Rotation paths and how fast each direction turns (deg/step):
Each turn is a multiple of 5 degrees from 10 to 175, or 0.
Each row of a path follows its step; steps can be skipped.
Path 1:
step 3: [ -4  -1 -14  -8   1  10  -6   4  30  30  28  16 -18  40  16 -14 -21   3
  28  16   7 -10 -15  -5 -49 -13 -31  41  -9  -5  10   4  12  30  17   3
  14  39  12  23  -5 -12  17 -29 -11  17 -42  29  15 -11  -8  22 -17  22
  18]
step 7: [  4  -4 -22  14 -21  31 -23  20   0   1  -1  11 -22 -12  15  13  11  24
   7   2 -28 -29   3  15  62  -2   1 -12 -13  13  15 -34 -17 -28  44 -12
  16 -27 -12   4 -22  -1  30  17 -38  15   0  18   5  16  20  21   4  32
 -16]
step 9: [-13  10 -25 -32  -6 -20  -4   6   8   6 -21  23  27 -35  15 -21 -34  27
 -28   0  14  -4  -6 -12   3  32  26   7  -1 -39  24 -28  10   3 -37  13
 -15  17  -4   4  35 -10  -7   5  23  24   2  17 -35 -22 -23 -19  11 -30
  18]
step 15: [ -8   6  27  16  -3  -9 -42  17  17  25  20  -1  23 -26  -9  11  25 -17
  14  -2 -31  58 -25  25   6   4   2  -9   5  21  22  -7 -36  16  -7   2
  17  -2  25  -9  11 -20 -25  -9 -41  24  33  30  -2  25 -10  12  10 -15
 -11]
step 20: [-48   6 -20 -18  12  -5 -21  26 -15  11  28 -38  26  33 -17   8 -39 -29
   5  24  21  14 -42   9  -5 -11   0   0   5   7  -3 -13 -11   5  18  14
  -7  48   2  -9 -19  -3 -24 -25  -3  35  18  17  10  -1 -11  18  23 -21
  -8]
step 22: [ -9 -25  27   4 -16  18 -24  -8  -6  24 -45  14 -24 -15   5  -3  22 -30
 -13 -44  33 -39  -2 -31  10   3 -50 -15  19 -20 -19  35 -15 -10  16  -4
   0  -7  20  -6  -9 -15  -8  -2  22 -26   3  -3   5   2  10 -32   1  19
  -7]
step 28: [  2 -10  26 -53  21   1  13 -16  -5 -48  34  -6 -16   0 -14  -5 -35 -21
  41  -7  13   2 -26  20 -25  28   3  -2 -16 -26 -14  24  17  -1  22 -13
  -1  17 -16 -15  25 -26  14  -6 -27 -16 -11 -13  32 -16   3   6 -29   3
 -14]
step 32: [ 19  26  13   1 -11  20 -48   7 -30  16  -6 -29  16 -15  24  30  12  16
   5  -7   5   8 -25  12 -30  -2  23 -15  -9  -9  15  15 -37 -43 -11   3
  -1 -21  13   8   5  19  24   7 -16 -26  27  24   5  29  37 -31  -9  18
 -14]
step 33: [-25 -33  14  18  -1   1 -12 -42 -31 -40   8  31 -20  -3   1  41  -9 -31
   8  20   2  14   7  34  -3 -27   4  -1 -15  15 -33  23   7   7 -16  -7
  12   5   9  18  25 -14  39 -11  -8  -8  -9 -14   2  25   2  -8 -25  47
   7]
Directions:
[ -5  -3   2  -5  -1  -5   2  -2   5 -11   6 -11   3   1   6  -7   6  -4
   0  -3  13  -4   2   5   1  -9 -11   4   1   0   7  -2  -5   1   5  -8
   1  -8   2 -13  -9   0  -3   2  -4   3  -5   0   4  -1   2  -3  -1  -9
   4]	45
[ -4   2  -5  -3   1  -4   1   6  -5   0  -3   8  -2  -1  -3   0   6   0
   2   7  10  -7  -1   7  -6 -11   3  -5   1  -7   0   7  -6  -1  -1   6
   3  -2   7  11  -3   3   3  -2   0  13  -8  -1   4   9   4   1  10   2
 -10]	25
[  2   3   5  -3  -4 -11   8   7   7   0   2  -5  -5  -7   8  -7 -11   1
   1   7  -4  -5   1   1   9  -3   0  -3 -14  -1   0   5  -2  11   3   5
  -5   8   9   0   2  -3   6  -1  -3  -3  -4  -1  -3   2  -2  -3  -1   6
   8]	70
[ -2   1  -4  -2   0   0  -1   8   5   6  -1  -2  -1  -4  -1   0   7  -1
   4   9  -3   5  -3  -5   4   4   9  -7  -5   4  12   2   8  -4  -2   5
   8 -10  -4  -8  -8   9   9   4  -1  -2   4   1   3  13  -3  -3  -4  -9
   3]	130
[ -5  -2   3  -8  -7 -12  -5  -4  -5  -2  -4   5  -1   0  -1  -3  -3  -8
  -3   1  -2  -7  -1 -10  -5   4  -3   7  -7  -1  -2  -7   6   3   4   7
  10   5  -5   3   5  -3   3 -12  -1   2   4   5   9  -1   3   2  -2 -13
  -3]	130
[  3  -8  -3   1  -7  -1   0   9   7  -2  -5  -3  14   7   2  -7   6  -2
  -2   1  -5  -7   7   0   2   1  16   6   1   1  -6   3   2  -4   9  -5
   3   6  -8  -4   2   0  -4   1  -1   0 -11   0   0   3   0   7  -1   5
  -2]	65
[ -1  -2   3   2  -6   6   6   3   1   9  -8  15  -2  -6   8  -5  -1  -8
   9   2  -6   7  -1  -2   6  -5 -11   8   2   9  -4  -4   2   1  -5  -1
  -2  -7   3  -7  -3   3  -7  -6  -4   2  -6   2   1   2   4   6   1   5
  -6]	95
Path 2:
step 2: [ -4  -3  -4  13   8  34   5  21 -32 -21  34   2  24  22 -44 -33   4 -23
  10  -5 -16  19   8   9  22  -9  -8   4   2   8   9  23   2  20  21  24
   1   4  -7  -9  25  35  15 -12  -4 -24  29  37  -8   7  -4   4  11   5
 -31]
step 4: [ 12  12  -1 -10  18  17 -31  10  -1   2  23  12  17  23  20  16 -34 -18
 -23   8 -19  -2 -11  23   6 -10  27  -1 -40 -11 -17  21  -2 -11 -12  32
 -18  12  35  -3 -22  -3  10 -20  14   2  15  34   4  24  14 -17 -10 -21
  36]
step 13: [-18 -17   4 -17  15   9  22  30   2  12  12  -5   7  33  -1 -18 -35   7
 -58  31 -16   9   8  28  23   1 -18  10  -4   1  11  28 -20  10  -2  -2
  12   1  25 -42  12   9 -21  17  24   0  26  -2   0 -25   7   0 -13  -1
   7]
step 19: [-26 -10  -1 -19   2  14   3   2  24   2   3  11   2  34  22  -3 -46 -29
 -13  -6 -27   3  -7  11  13   2  -4 -10   2  17   5  25 -17  15  -8  -2
  46  14  -7 -30  35  19  16   4 -22  15  44  -9   0  16  28  21  -3  11
  -4]
step 30: [-35 -15  27 -15 -21  14   3   6   9  21 -14  43 -10  43   7  -3  18   8
 -16  38 -11  -9   3  20  23  -9   3   0   3 -25  -4  -2  16  41  -2  18
   1   9 -21  -6   8   6  27   3  -4  40 -22   4   2 -30  24  -8   9   3
  -8]
step 31: [  7  -4 -10   0  39  10  19 -14  -7 -34   0 -23   2  10  19  -2 -15 -21
  -5  20 -22 -23  25 -10  -9  12  14   0  20  16  28  -8  11 -26   9  37
 -18  -6  56   0  20  -8   6   8 -20   3   5  17   6  -7 -21 -30  27 -23
   5]
step 32: [ 18 -23 -12 -55 -15   1   9   8 -12  19   3  27  15  15  -8 -44  -6  -3
 -14 -16  -2  41  19  17   0  12 -15  35   4  17 -12 -11 -10  -5  21  10
  13  22  18 -33  -9   6   3   7  19 -16 -26   8 -20   9  21   7 -22  18
 -14]
step 34: [ 26  -8  -8 -12  29  25  23  13 -10 -40  21   0  10  31  40  -5 -12  14
  17  -7 -30  -3  28   6  16  -7  -9  15 -15  -1 -15   4  -1   3  22   2
 -22  11  37  -5   9  24  17  22 -24  -7  26  10   5  -8 -21  -2  39  -9
  -8]
step 36: [-34  -1   6 -21   0  36  10  -4   6  12   1  37  14 -14  26   9  11   3
  -7  19 -11  17   0  31  11  -7  -3 -18   7 -22   8  16  20  26 -22  13
 -36 -14   7   1  23  16  31 -23 -13  22  18  38  -8  15  34  -8 -15 -17
  10]
Directions:
[10 11  5  6  3 -3 -4 -2 -4 -3  2 -3  4  4 -1  2 -1 -5 -5 11 11  2 -5 -7
 -3 -1 -1 -7 -5 -9 -7  1 -2 -8 -3 -7  2  2 -8 -4  7  3  5  4 -1  1 -2  8
  8 11  3 -3 -4  5 -7]	20
[ -4 -11   5   2   2 -12  -8  -4   2   5  -2   0   2   2  -8  -5   3 -10
   2   7  -2   4   1   5   7  -3   3 -11   3   2   0   5  -2   9  -4  -1
  -1  -5   2   0   4   3   3   6   8   1   4  -7   2   0   2  11  -2  -7
 -12]	130
[-13  -1  -2  -6 -17   2   5  -1  -2  -1  -9  -6   6   9   9   1   1 -11
   0  -8   2  -3  -3   4  -5  -1  -3  -2  -3  -3  -2  -6  -1   0  -3   0
   8   4  -2  -3  -6  -5  -2   7   3  -3   0  -1   8  -3  -4   2  -5   7
  -7]	135
[ -8   4   4   1   0   2   1  -2   5   3   6  -8  -4  -2   3   3  -1   1
  -4 -10   2   2   8   0   9  -3  -7 -11 -19   3  -1   4   1   9   0  -2
  -4  -4  -2  -6  -2   6   4  -8   1   1   6  -3   2  11  -7  -3  -1   1
   6]	45
[ 13  -6   4   1  -2   0   1   7   0  12  -6  -2  -2   3  10  -1  -2   8
  -2  -4  -5   3   3   7   5 -10  -3   2   8   2 -12   6   5   3  -8   1
  -1   2  -9  -6   3   5   1   2  -4  -6   3   7  -4  -7  -3  -4  -6   1
  -5]	170
[ -7  -5   6   2   6  -3  -3  -2  -1  -8   8 -12   7   6  -2   0 -15   7
   2  -7  -3   0   4  -3   6  -1   9  -5  -1  -2  -6  -1  -3 -11   1   0
   5   6   8  -3   2   1  -4   1  -6  -1  -4   1 -10  -4   1   5  -9   0
   0]	120
Path 3:
step 2: [  6   0  -3  40  13 -12  -1   6   7  12   8   5  10  44  -7 -22   2  51
  12  23   7  23  -9  36  11   1   7  19  -6   9 -11   1  -7  -6  15  11
  35  -4  12 -26   6 -32  20   1  16  24 -45   2  33  15  28  10  -9  -4
   8]
step 6: [ 14 -11  11   3 -12 -11  31 -22  -9  12 -13 -22 -13 -33  31   9 -13   3
 -24  -3   6 -52   1   7 -14 -28  -5   7 -15  24 -22  -9  10 -11 -14 -20
 -17  10 -19  15 -18  42 -12 -21  -6  11  26  -2  -8  37 -27 -11  16  29
   8]
step 23: [-20  14   6 -37 -14   7   2   6  24 -18 -16 -16  -1  16  -9   4  -2  21
   0   1 -20   0   5 -20  28   7  39  14 -24  27 -15 -32 -12   3 -35   8
  25 -11 -13 -15  18  17   3  -2 -25  -8  14  30  45  12  43 -14  -4   9
  18]
step 24: [  3 -18   1  47  29  12 -17  -5  24  -5 -27   8   6   1  13   4  28 -58
 -45 -28 -18  -1 -12  14  -2   7 -24   0   1  -9 -28  -6 -11 -26 -14  14
 -15 -14 -13   8 -10 -19  -9   0   1  -2 -15  25  10  22 -22 -10  29  10
 -14]
step 30: [-18  10 -22   1  11 -14   8  22  -9  -4  -6  -3  -9 -38   3  24  21 -43
  31 -15  14   6 -15  -6  -7  -5  -4 -11   5 -11  53  -2   4  12  16  -5
 -25   7  47  -4  16 -41  -8 -17  40  -8   5  -2  23  20 -20   3  15  -5
  -4]
step 32: [-38 -20 -22   0  11  23   0  22   6 -42 -10  15   0  15 -30  13 -22  11
 -30 -20  -2   5  -9  32  25 -27 -15   9  -4  33  30 -31 -33   8  -7   3
  -2 -23   5  27 -14  11 -19  14   6   6   0  -4  31   1  13  23  -6   5
 -16]
step 34: [  0   3  15  10 -20   7 -12  -1  38   0   1  10  20  14 -34   1 -18 -17
 -17   3 -16  10  13  19   2  12  -5  -1  31  -1 -28   4  -9  22  28  13
  12 -41 -17 -26 -11  12  35  -8 -45 -20   0  -8 -11  -6  13 -30 -18  40
 -27]
step 36: [ 28 -13  -3   7   9  25  21 -16 -15  36  -6 -47 -11   6  32  17  27  -9
  -4  -2  15  15   8 -40   4   6 -22  13  29  -6  -8   8 -12  19  29  -2
  -1  27  17 -44  11  -3 -16 -14 -10 -11  13 -20 -28  -6  -4 -10 -25  17
  13]
step 37: [ 18 -16   0  22 -26  -3  18  -8  20  -8  21  23  -3  -4 -20 -36 -10  30
   6  18  22 -39  42  -8 -23  -3 -16 -10  13  -8   6  15  13   4 -40 -22
 -14 -37  -1   6 -25  31 -18 -12 -19  16  -4 -26 -25   6  10   7   7 -20
   5]
Directions:
[ -9   1  -2  11  -5  -7   6  -6   2  -4  -6  11  -3   0   2   1   6   2
  -5   5   8  -4   0   0   2   2  -8   8  -2  -2  -2  -3   1   6  -7  -1
   7   0  -7 -12   5   7   6  13   8  -4   4   1  -1   3  -7   3   4   3
   0]	80
[ -2   2   1   2   6  -1   3   7   2  -5   2   2   0   0   7   0   6  -3
 -10  10   5  15   4  -2 -10   2  -2  -3   1 -12   5   0  12   4  -2   6
  -4  -5  -6  11  -6   1  -7   1  -6  -7  -2   2   2  -2   1   6   3  -4
   1]	170
[  3  -4   1   4   2   4  -3   1  -1  -5   6   2  -3  -5  -2   0  -1  -2
   0   0   8   2   0  -9   8   1   2   0 -13   3  -4  -4  -9   4 -10  -3
  -2   6   1   8  -5  -1   5  -7  -1 -12   2  -7  14   6  -4  -6  11  -2
  -6]	45
[ -2   2   7   2  -9   1  -5 -10  -4 -10   5  -7  -3  12  -4   1   3  -1
  -4   9  -4  -3  -6  -6  -4   2   4  -2   4   8  10  -5   5   1   1  -3
   4  -2   3   7   1 -11  -2   2   1   2   4   1  -1   0 -16  -2   1   4
  -6]	20
[  1   0  -1   2   7  -1  -4  -7 -12  -4   6   3   8   7  -3  -2  13   8
   4   1  -3  -4   2  -2  -4   1  -8  -6   1   1  -6   3   5   3   2   0
  -8   1  -4  -4   1   3  -1  -7   6 -12   4  -4  -2   6   6  -2 -12  -8
  -6]	40
[ -3   0   2  -3  -7   0   4   1 -10 -10   7  -8   0  -2   2 -10  -7  -6
   7  -4   3  -2   2  -5  -6   4  -9   1   0  -6  -1   8  -3   0   1   7
   5   2  -1   4  -6   4   6  -7  12   5   9   1  -4   0  -2   8   4   2
   9]	35
[ -1   8   5  -1  -3   6   2  -1  -7   2  -1  -6   2  -3  14   1   4   2
  -8   3  -6   3  -8  -7   8  -9   2   2 -11  -3  -4  -3  -3  -6   2  -1
  -4  -7  -4  -5  -8  -1   9  -3  -2  -7  -4   2 -14   1  -3   2  -2   6
   4]	145
Path 4:
step 12: [  8 -27 -29   6  51 -30  24 -22  -8  -6   6  29   8  10 -19  25  11   8
 -32  12  -2  12 -30 -22  -5  27 -21 -22  -2  13 -25  14   4  -4   6  18
   1  12  37   2   6  46   7  19 -17  10  -8 -21  12 -15 -12 -15 -13  -9
 -20]
step 16: [ 22 -16  18 -26 -23  -5 -21  14 -17  -2 -26  -7 -13  -1  11   0  15  -3
   4  55 -13  -2  -2  10 -21   9 -52 -12  -6 -19   8   2  19  16   3  -5
  -8  40  43   4  10  14 -20 -31  -3 -36 -17  13   6   3 -31  13 -12   1
  -8]
step 24: [-12 -47 -18 -33  42  -4 -34  16  17   2   2 -10 -20   6  -1   1  10 -13
 -13  -7  18 -30  -9 -32 -24  22 -15 -14  11  22 -24   5  23  32  20  41
  20   2   4  16   3  41  -3   5 -13   4 -12  11   7 -10  14  -9 -10  15
   0]
step 26: [ -1 -13  19 -25  -8  14   2   4   0   0   0  10   0  28  19 -20  52  -5
  -9  32   6   2 -28  10   0  -9  13 -34  26  30  -4  -9  -2  -1  15  36
  -6  -1  21  28  46  12   0   0 -11   0  25 -38  15  -4  -8 -34  -7  26
  -2]
step 27: [  7 -19  16  -5  28 -13  -9  20  -3  13  -3  -3 -50  -1 -22  24 -12  26
   1  10  25  18 -13 -37 -15 -14   3  -2   0   0   8 -13  15  -3   0  36
  -9  20 -18  12  19  46 -26   3 -12 -41  -2  42  29 -18 -10   0   0   0
 -13]
step 28: [ 32 -12   1 -10 -31 -38  16  -6  37  -9 -29  17   0  -3  17  -1  13  22
  -6  17  14  11  -6  -4  -1  12 -14 -29 -11  -1 -34 -19   4  18  25   9
   5  22  37  23  21  -9 -24 -32  15  -7   4  11 -34   3 -21 -20  29  -7
 -26]
step 34: [ 22   5   5 -25 -10 -22  14   0 -23   2   7   4   5  22   9  -2   2 -27
  -7 -27  20  25 -10   2 -50  -5  12 -26  12  15 -12  29  38 -26  30 -14
 -33   3  -2  -8 -10  31 -16 -11 -24 -15 -28  32  26   3   1 -31 -17  -4
  -3]
step 35: [  8  10 -14 -24  -8 -22  -5   3  33  -5 -17   7  -2  15  14  16  35   7
 -26   4  10  15 -44  -3  19  32 -12 -13 -12  14  -6 -13 -22   4  40 -17
  22  11 -12  19  10  39 -31  38  -5  27   1 -13  35  -2  -4  20  -9  -4
 -20]
step 37: [ 13  -2 -15 -25 -12 -38  14 -10   7   4  12  -5  13  40  16  -8 -13  24
  -6  -4  32  62 -19  -9 -15  17  25 -21 -16 -10  16  -3  38  -9   6  21
  -5 -11  27  12   1  15 -18  -1 -16  32   6  -2  24  -3 -10 -22  27   7
  14]
Directions:
[ -2   1  -2  -4   1  10  -3  11  -1  -1  -4   4   3   2   5   2  -4  -8
  -7   8   2   5   0   3   2  -3   7  -2   1 -10   3  -6  12   7   9  -6
   7   9  -2  -2   8   5  -8   2   3   1   6   2   5  -5  -2  -4   1  10
   6]	35
[  2   0   2   3  -2  -1  -9   9   5  -3  -8  -6  -3   1   0   1   5  -1
  -1  -7   2   2   0  -3  -5   7  -1  -1   4  11   1  -2  -3  11  -5   2
   6   1  -6  -2   6  -6   3  -1   3  12   0 -12   6  -1  12  -5  13   4
  -2]	160
[ -4   9  -4   1   8   1  -9   2  -2   0   6   7  -8  -8  -5   0  -1   0
  -6   4  -4  -7   1 -13   7  -5 -10   2 -10   1   5   4  -7   4   3   7
   4   2  -1   9  -2  -1  -4   5  -3   1   2  -2   9  -6   5  -4  -9   1
   0]	125
[ -9  -2  13  -7  -5  -4  -7   2   3   0   3   1   1   6  -8   2   6  -1
   3   4  -7   4  -3   7   4  -7   1   5  -9   6  -3 -11  -7  10   0  -1
 -10   0  -8  -5   0   3   2   3  -2   2  -3  -3  -7  -4  -5   0  -8   3
   9]	115
[  5   5   0  14   1  -9  -6  -1   3   5  -1   5   2   6   3   3   1   0
  -7   0  -9   7   4   2   0 -11   5   1   3   3 -10   2  -1  -4  -7   4
   2  -2  -3   6   0  10 -11   7  12  -2   0  -1   1   4  -6  -5   4  -4
   0]	45
[  3  -8   2  -2  -3   0   1   7  14   8   5   1  -2   2   2  -1 -16   6
   6  -3   0  -1  -5  -3   1 -15  -3   3   4  -1   4   2  -1  10   8   2
   0  -8  11  -5  -3  -2   1   3   7   5   2   3   0   0   1  -1   2  -2
  -3]	80
[  0   5  -6  -6   6   6   2  -5   8   3   6   1   5   2  -1  11   8   6
  -4  -2  -6  -7  -2   1  -1   1   2   3  15   2   8  -3  -5  -3   3   8
   6   3  -6 -10  -3   6   4  -2  -2   3   4  -4   5  -6 -12   1   0  -3
  -3]	125
[ -8  -7  -3  -2  -4  -1  -3   8   6   4  -1  -7   2   0   1   0   7   1
  -1   4   2   1   1  -1   6  -1   0   9  -3  -5   4   7  10  -5  -7   1
   1  -9  -4   2   7   9   5   1  -2   5  -4  -3   6  12   0   3 -10   6
 -14]	130
Path 5:
step 1: [-17 -35 -15  19  20 -21   5  25   9  -7  -9  21 -23   6   0 -19 -14  21
 -22  21  22 -31  -4   1   3  22 -16 -10   5  41 -19  -1 -31   0 -16   5
  38 -28  16 -23  31   7  10   7 -25  56   9   7 -20 -11  20  28 -16   0
   2]
step 6: [-45  -7  22  10  11  -2 -22   6 -15   9   3 -19  19  33  -9  18   3 -23
  16  34  -5  19  38 -26  -3  14 -12 -32  -2  -4   7  -6  -1 -15   0 -25
  16  -9  34  -2   8   4  31   2   9 -24 -18  27  14 -34  11  25 -47  15
  27]
step 9: [-25 -22   2   1 -14 -10  20  26  19  -1  61   7 -12  -6  11 -32  -5  17
 -29  -3 -11  14 -18   1 -22  -6  24  -1  -2  -2   1 -33  -8  18 -14   7
  23 -11  12 -19  -5 -50  -5 -10 -46  10  12  10 -24  16  -9  22 -33 -30
  -4]
step 17: [ -7 -26 -56  -5 -14  15  19   8   9   0  29 -16   7   5  38   5  24   7
   3 -14  34   9   4 -32 -14 -28  -1  -5 -24 -23 -12 -27  -4  18 -28  -2
   2 -31 -19 -19  44  17  16  -3 -47  -2   1   0   2 -27  -8   8 -16   0
   5]
step 18: [-20 -21  12   7 -34 -14  -5 -13   5  26 -18 -27  -2  27  38  -4   4  12
  -1   6 -17  -7  -9  15  -4   2   5  34 -30   7  44 -21  43 -13  -7  19
   7 -32  37  17  -9  -5   1  -1  23   5  19 -16  -5 -15  -5  28 -35  32
 -22]
step 20: [-40  12  10 -12  25  17 -35  11  28  -3   8 -12 -18  -7   3  12 -32 -13
   5  -5  -1 -50 -10 -34  12  -2   5   1  16  -7 -29  12   4   1  -1  38
 -18  -8  59 -13  -6 -13  16  32 -22  -2  -7  -6  24  18  30   0   7 -24
  -1]
step 24: [  1  18 -32  -6 -15   4  21  13  25  26 -10  -5  16  -5   1  -5 -14  -1
  25  25  32 -38  -7   6 -11  -1   2   1  27  11  -7 -29   1  41   8 -17
   3  20  24  43  22  37 -17  -3  16 -11   2  24  25  52  -6  25   6 -10
   6]
step 26: [-29 -28 -18  17 -21  14  -8   1 -25   4 -14 -23  -8  39  -1  42   3   5
 -11  -5 -64 -12   4  28 -11 -31  11 -12  -7  50  10 -20  -6   8   2  -8
   2 -17   8 -12  20  15  42 -19   4  27  -3   5  12  -8   7  -2 -17   4
  -4]
step 30: [  2  -4  -8 -30  11 -14  11 -35 -11 -27  -6  -3   3  32 -34   6  -5 -12
  10  33 -12  13 -36  26   3  -1  37   7 -19 -18  52 -31   1   0  10  -4
  -1  24 -24  17  10 -35   1  13   1  36  26 -13  -4   6 -18  14  25  19
 -16]
Directions:
[ -2   1   3   2   6  -2  -2   0   3  -8  -1   4   0   0 -13  -3   0   2
   0   4   4 -11   5   0  -9   0  -1   9 -11  -7   1  10  -2   0   9 -12
  -8   3   2   4  -5  -1   4  -4  -7  -1  12  -4   4  -1   2   2   6   2
   6]	40
[  4   1  -5   2   5   1  -3 -17   7   5  -3   2   2   7   3   7   6   0
   0  -5   3  -8  -5   6  -4  -8   6  10   7   3   2  -2   9   5   2  -3
  -7   1  -2   4   2   2   2   5  -7   6  -7   0   5   5  11  -7  -5  -1
  -1]	10
[  6   0  -3  -9  -6  -2  -3   4  -5  -1   8  -1  -1   5 -10  13  -8  -8
  -4   3   0 -13  -1   4   2  -3  -4   1   5   3  -1  -4   7  -1  -1   3
  12  -3   6   3   0   0   1   0   5  -1  12  -8   2   5   7   5   0   3
  -6]	175
[  0  -2   2  -8   6   1   6  -4  -2   0  -3  -3   6   9  -6   2   7   6
   3  -5 -12  -2  -1   0  -6   1   2   0  -1   1  -1   2  -8   2  -1  -1
   3  -5  -5  -4  -5  -6  -4   6   2   0   5   8   2  -8  -3   5 -13  18
  -7]	90
[  8  -7  -5   8  -1   1   1   3  -6  -1  -4  -4   3  -1  -5  -2  -1  -2
  -2  -7 -11   8   2  -3  -1 -13  -1   8   3   8   5  -7   1   5  -2   2
   5   6  -9   0 -11  -4   1  -1  -9  -1   2   3   1   6  -3   5  14   1
   6]	155
[  1  -9  -1  -7  -1  -1   4  -4   1  -3  -8   0   0   2  -1 -15  -8   5
  12  -2  11   8   3  10  -3   0  -5  -1   9  -1   4   4   0  -8   1   0
   3  -1  -3  -4   1  -3   2  -3   6   5   3  -3   4  13   6  -1   0   7
  -1]	125
[  3  -3   3   3   5  -1   8   5   0  -1   5   1  10   6  -3   3   5   0
   2  10   9   5   6  -6   5   1   7  -6   3  -2   0  -8  -7   1   2  10
  -5  -3   0   2 -11   3   7  10  -7   7   8  -7  -7   4   4  -6  -6  -1
   5]	135
[ 13  -1  -8  -1   5   4  -3   5   0   9 -11   7  -7   7 -11   2   4  -2
  -5  -2   3   7  -5  -6   2   6   7  -6   3 -14   2  -1   5  -1   1  -6
  -5   0   0   3   4  -2  -4   2   6  -3   3  -1   2   5 -11   0   2  -1
  -2]	130
